(in the rows, 128 means zero)
The same turns and mirrors carry the whole set onto itself and the rows of a family onto each other. Which other rows belong to the same family as each row named below? List them in the order they appear above.
These 32 rows form 4 families of 8 rows each.
z140: [141  92 139 126 153 124 106 111 117 177]
z309: [117  83 121 116 121 122 136 134 115 147]
z96: [144 122 142 131 157 123 121 123 114 182]
z847: [134  83 142  98 123 132 135 114 110 150]
z866: [113 110 148 122 104 125 130 138 120 155]
z257: [136 106 121 128 160 110 112 133 123 172]
z916: [129 134 152 125 133 115 115 138 126 173]
z427: [122  88 117 138 144 116 115 132 120 166]
z369: [128 101 130  96 124 120 144 137 114 143]
z35: [146  95 119 115 159 124 138 122 107 165]
z563: [131 111 168 111 115 133 122 117 117 164]
z471: [132  91 115 102 141 115 138 135 114 147]
z328: [137 133 160 115 126 130 138 127 113 168]
z555: [118 114 145 142 127 119 109 135 125 175]
z945: [147 107 127 127 164 122 125 122 111 176]
z731: [138 107 155 129 142 126 103 113 120 181]
z346: [121 102 130 144 140 116 108 133 123 175]
z99: [138  75 130 105 139 128 128 113 111 155]
z10: [125 119 147 100 114 121 140 139 118 149]
z683: [125 132 156 112 118 118 127 140 123 161]
z870: [114 118 152 134 112 123 118 137 124 166]
z80: [134 115 167 123 127 129 111 116 120 176]
z16: [132  98 158 101 113 134 132 116 112 154]
z751: [138 106 138  99 129 131 154 126 106 150]
z258: [121  79 113 126 136 119 126 132 117 156]
z754: [140 134 156 127 141 127 126 125 116 179]
z157: [136 121 153 104 122 132 149 127 109 156]
z819: [133 124 138 131 150 112 108 135 125 177]
z367: [142  95 124 103 145 128 148 124 105 154]
z715: [114  95 135 114 108 125 137 136 117 148]
z759: [141  79 129 117 151 126 116 111 113 167]
z409: [135  93 112 115 156 111 125 133 117 159]

Same family as z916: z257, z369, z471, z10, z683, z819, z409
Same family as z731: z140, z847, z563, z99, z80, z16, z759
Same family as z751: z96, z35, z328, z945, z754, z157, z367
Same family as z427: z309, z866, z555, z346, z870, z258, z715

The same turns and mirrors carry the whole set onto itself and the rows of a family onto each other. Which other rows belong to the same family as each row named below? List them in the order they appear above.
These 36 rows form 6 families of 6 rows each.
z74: [121 119 120 148 128 141 138 113 129 117 142 122 128 108 126 126 124 124
 138 136 109 121  98 146 139 107 126 129 125 110 144 126 149  89 100 109
 126 108 124]
z509: [138 125 119 131 122 148 131 125 111 108 121 135 120 131 149 131 132 151
 131 115 129 158 133 117 120 127 151 146 138 123 127 124 111 157 140 132
 136 134 130]
z675: [125 123 110 126 140 139 135 135 142 132 130 139 121 115 114 126 122 119
 138 122 127 116 115 138 154  98 120  96 146 124 130 129 148  94  99 125
 128 121 134]
z558: [127 120 113 119 137 135 142 125 137 125 120 128 117 125 114 134 129 124
 160 111 128 103 113 143 138  97 107 104 140 120 126 126 135  90 116 129
 112 111 137]
z623: [124 112 133 126 127 130 111 120 110 133 132 131 133 150 139 125 125 125
 125 124 150 123 136 102 126 135 126 154 118 146 131 118 105 149 136 112
 131 131 122]
z571: [127 135 113 125 139 133 142 126 136 130 135 126 129 110 111 140 130 123
 151 121 132 115  99 155 140  92 129 110 139 122 126 140 142  90 110 108
 124 116 131]
z876: [115 127 119 133 139 141 147 115 140 120 132 125 124 109 124 135 127 123
 145 125 133 117 101 150 146 100 111 109 131 112 139 126 148  91 105 115
 130 117 116]
z450: [126 127 123 143 134 144 132 116 131 111 144 119 135 100 107 128 122 107
 116 130 111 113 109 143 134 117 118 114 136 122 130 123 142  95 107 106
 125 117 127]
z765: [141 119 128 124 119 146 115 125 110 134 126 136 122 127 149 139 134 148
 127 120 130 139 132 103 120 133 140 148 126 134 153 126 108 158 138 133
 142 126 122]
z312: [124 131 122 120 131 143 139 120 125 110 113 135 122 139 144 136 132 132
 140 100 164 142 143 122 135 125 131 122 136 126 131 112 114 154 145 134
 147 133 125]
z934: [119 107 126 119 116 122 117 132 101 131 123 135 121 128 145 131 124 149
 137 126 134 141 133 109 112 134 144 146 123 135 132 128 112 157 139 122
 135 133 125]
z739: [126 116 129 132 122 118 124 120 104 128 136 135 140 135 143 125 129 131
 138 108 145 131 149 116 122 141 147 151 119 136 139 121 118 159 122 125
 143 133 121]
z929: [124 129 119 138 133 130 131 121 128 126 144 123 138 114 112 130 130 114
 146 126 122 110 102 153 139 101 137 121 131 121 134 134 146  90 104  97
 123 104 138]
z709: [123 120 125 133 119 136 123 116  94 119 135 145 129 147 154 117 125 133
 121 111 154 128 146 117 119 122 139 142 107 137 140 115 116 140 130 117
 144 120 130]
z905: [128 109 119 139 125 132 126 120 127 121 132 125 126 127 114 120 130 115
 152 124 107 101 113 140 134 114 125 128 128 116 138 120 136  88 107 117
 110  98 146]
z313: [135 122 122 122 126 123 131 126 105 132 130 135 132 129 144 134 127 149
 140 111 140 145 145 115 120 132 145 148 128 137 130 133 112 163 125 133
 138 144 117]
z370: [130 118 135 130 118 140 113 119 115 130 127 135 130 136 149 136 137 127
 129 110 147 121 140 107 128 140 133 140 117 136 164 112 114 153 137 126
 150 119 123]
z875: [124 118 131 114 133 134 120 125 116 139 124 134 129 149 137 136 124 132
 130 117 161 126 135 106 129 125 116 139 125 148 123 122 102 150 141 121
 132 143 114]
z906: [111 115 127 107 123 121 127 134 113 133 114 138 118 130 143 138 127 142
 144 115 161 133 138 114 119 127 128 128 129 139 134 127 113 156 142 126
 143 138 117]
z783: [126 125 115 133 135 146 146 121 132 121 135 123 119 101 124 138 122 142
 141 136 111 133  91 145 137  96 122 121 138 111 131 137 143  96 105 119
 120 124 116]
z353: [124 133 119 130 142 146 141 122 138 115 135 121 129  99 107 137 123 112
 121 124 123 114 109 143 135 104 109  99 141 123 124 127 138  98 111 113
 125 126 120]
z304: [129 125 117 129 140 148 127 123 139 128 128 122 122 110 119 147 134 119
 144 115 122 106 105 146 139 101 101  99 127 125 150 130 147  94 116 118
 128 115 134]
z476: [142 116 109 126 128 140 132 130 125 126 127 128 113 117 116 132 125 141
 154 128  97 121 102 136 127  99 126 126 142 115 123 137 129  94 114 131
 101 114 140]
z244: [134 126 129 113 127 146 126 126 122 135 118 138 119 132 147 148 136 141
 133 107 156 131 138 108 127 128 123 127 128 139 151 123 111 156 142 137
 148 131 115]
z804: [135 116 118 145 130 148 118 119 129 125 137 119 126 108 122 138 134 122
 136 128  98 111 103 143 133 111 118 120 121 122 155 131 147  92 111 111
 125 106 144]
z943: [126 124 125 118 130 121 135 122 112 131 127 134 136 135 142 135 130 133
 145 102 164 132 151 120 127 133 133 134 126 139 134 123 117 160 126 132
 145 141 117]
z443: [106 108 134 122 116 116 117 125 107 129 120 136 127 136 143 128 128 126
 138 117 150 124 141 111 121 138 135 139 116 134 143 116 119 153 137 115
 146 127 126]
z586: [141 124 110 129 134 153 128 129 133 129 129 121 117 100 122 151 132 140
 140 127  99 123  97 142 130  97 112 112 135 123 143 144 141 100 117 122
 119 121 136]
z687: [137 124 119 124 123 142 127 127  92 122 133 145 119 138 155 127 122 154
 121 114 143 145 137 112 113 112 143 143 117 137 129 129 110 146 134 128
 135 132 126]
z459: [125 129 121 116 127 136 135 123 102 122 126 147 121 143 153 132 125 141
 127 103 171 132 146 118 124 110 128 124 115 140 130 119 112 143 137 130
 144 131 121]
z400: [132 130 116 136 138 149 139 125 127 115 139 120 127  94 109 134 120 123
 117 134 105 126 104 140 125 108 121 114 143 121 121 136 137 100 110 114
 117 130 124]
z485: [126 114 113 142 131 137 122 129 133 128 138 137 127 118 117 112 121 113
 132 131 109 113 116 136 148 109 136 112 137 121 141 124 151  93  94 116
 126 113 143]
z658: [124 118 129 142 119 139 125 112 114 105 126 132 130 142 147 120 134 122
 130 108 142 135 145 119 130 138 147 145 126 124 144 106 118 150 138 120
 147 119 135]
z976: [134 132 112 133 134 136 137 128 127 129 143 123 130 106 114 137 129 133
 146 131 110 125  95 151 133  95 141 124 137 120 127 144 141  94 106 106
 118 114 137]
z565: [132 115 128 121 129 136 114 128 108 136 128 132 128 142 140 133 121 141
 126 127 140 136 130 103 120 126 129 153 126 145 120 129 100 151 139 121
 126 141 118]
z458: [137 120 106 131 135 144 129 139 132 133 135 136 120 107 117 124 119 133
 133 134 100 129 107 134 142  99 135 110 148 122 126 137 145  98  97 125
 118 125 138]

Same family as z658: z509, z558, z312, z905, z476
Same family as z74: z876, z934, z906, z783, z443
Same family as z565: z623, z450, z875, z353, z400

